B =
[[ -5  -9  -7   3  -1   9  -7]
 [ 24 -39   6  13 -22  13   3]
 [ 25 -38   5  15 -22  14   3]
 [ 20  -5  12   3 -22  -1  -5]
 [ 18   3   8  -1 -19  -3  -5]]
Rows and columns are counted from 0.
(0, 0): -5
(1, 6): 3
(4, 3): -1
(0, 5): 9
(1, 2): 6
(2, 4): -22
(3, 4): -22
(3, 2): 12
(2, 6): 3
(1, 1): -39
(0, 1): -9
(1, 3): 13
(4, 4): -19
(2, 1): -38
(4, 5): -3

A =
-10   -5   33  -33  -10   23   12  -10   28    8   -8   -4  -22   49   17   22
 -8  -16    9  -12  -20  -12   -2   14   -5    7    5   -2   15  -18   -2  -16
-24  -14  -22   -7  -10  -43    6  -15    8  -43  -27  -28  -25  -46  -10  -25
 -9   -7   10    7    4   -6   -3   12   -4   11  -20    2   14  -41  -24  -15
 -8   16    5   11   15    7  -18   13  -17   -4  -17   17    6    6  -11   29
  5    4  -18   17   13    3    4    7   -2   16   24    7  -16   -6    2    6
 22   13  -39   22   -7  -15  -21   10  -20   -6   15   -5   11  -13   -1   14
  3   -7  -28   -4    2   -7  -25  -16  -27  -15    0  -18  -19   -1  -17  -10
-13  -23  -46  -13    6  -20  -34    3  -45   -8    3  -22  -12  -32  -21  -18
Rows and columns are counted from 0.
row 0 col 0 => -10
row 5 col 13 => -6
row 3 col 11 => 2
row 7 col 4 => 2
row 1 col 2 => 9
row 8 col 13 => -32
row 3 col 5 => -6
row 0 col 8 => 28
row 5 col 11 => 7
row 8 col 12 => -12
row 8 col 14 => -21
row 4 col 3 => 11
row 2 col 7 => -15
row 5 col 1 => 4
row 4 col 15 => 29
row 8 col 10 => 3
row 6 col 0 => 22
row 4 col 5 => 7
row 4 col 8 => -17
row 6 col 8 => -20
row 6 col 2 => -39
row 6 col 9 => -6
row 2 col 6 => 6
row 2 col 2 => -22
row 5 col 8 => -2
row 2 col 1 => -14
row 7 col 0 => 3
row 7 col 5 => -7
row 5 col 5 => 3
row 8 col 9 => -8
row 6 col 6 => -21
row 3 col 0 => -9
row 5 col 3 => 17
row 6 col 14 => -1
row 4 col 14 => -11
row 0 col 13 => 49
row 5 col 4 => 13
row 7 col 10 => 0

grid =
[[5 6 5 5 5 5 5 5 2 4]
 [3 4 3 5 2 3 5 3 2 6]
 [6 3 6 4 4 7 6 7 4 3]
 [6 2 5 2 3 1 5 3 2 7]
 [4 4 5 3 3 5 4 5 4 5]
 [1 6 3 6 2 5 2 3 5 3]
 [5 5 6 5 2 6 2 4 6 2]
 [5 4 4 5 4 7 4 6 5 3]
 [5 5 4 5 4 4 4 4 5 4]]
Rows and columns are counted from 0.
(0, 0): 5
(4, 8): 4
(7, 8): 5
(6, 5): 6
(8, 4): 4
(7, 6): 4
(7, 9): 3
(2, 6): 6
(2, 5): 7
(2, 8): 4
(8, 7): 4
(5, 5): 5
(5, 6): 2
(1, 8): 2
(7, 2): 4
(2, 1): 3
(3, 3): 2
(0, 4): 5
(0, 1): 6
(6, 4): 2
(6, 8): 6
(4, 1): 4
(3, 6): 5
(0, 9): 4
(4, 9): 5
(4, 6): 4
(0, 5): 5
(4, 0): 4
(5, 1): 6

arr = [ 44  14  11  22 -16 -14  -1  40  -6  12 -20 -22   4]
arr[0] => 44
arr[3] => 22
arr[4] => -16
arr[5] => -14
arr[6] => -1

m =
62,42,34,31,7,26,31,59
29,55,37,52,62,78,39,38
2,13,76,40,50,55,55,76
28,47,40,24,11,43,20,23
53,12,34,18,20,22,61,44
58,38,93,59,20,75,28,41
5,50,74,57,9,23,51,59
35,37,47,38,19,60,39,39
9,35,38,24,36,63,42,43
m[-9, -8] -> 62
m[-1, -3] -> 63
m[:, -3] -> [26, 78, 55, 43, 22, 75, 23, 60, 63]
m[:, -5] -> [31, 52, 40, 24, 18, 59, 57, 38, 24]
m[1] -> [29, 55, 37, 52, 62, 78, 39, 38]
m[3] -> [28, 47, 40, 24, 11, 43, 20, 23]
m[-8, -8] -> 29
m[0, -6] -> 34
m[7, 2] -> 47
m[-9, -2] -> 31
m[-5, -4] -> 20
m[-6, -7] -> 47
m[-1, 2] -> 38
m[-5] -> [53, 12, 34, 18, 20, 22, 61, 44]
m[3, 2] -> 40
m[-3, -8] -> 5
m[4, -3] -> 22
m[-5, 1] -> 12
m[-8, -2] -> 39
m[-2, 1] -> 37
m[-2] -> [35, 37, 47, 38, 19, 60, 39, 39]
m[6, -7] -> 50

data = [ 24  24  12  -2  25 -15   9  -1 -48  -9  -3 -16 -16]
data[-13] => 24
data[12] => -16
data[-2] => -16
data[-3] => -3
data[-11] => 12
data[3] => -2

W = [-30  21  14 -51  12 -26]
W[0] => -30
W[2] => 14
W[1] => 21
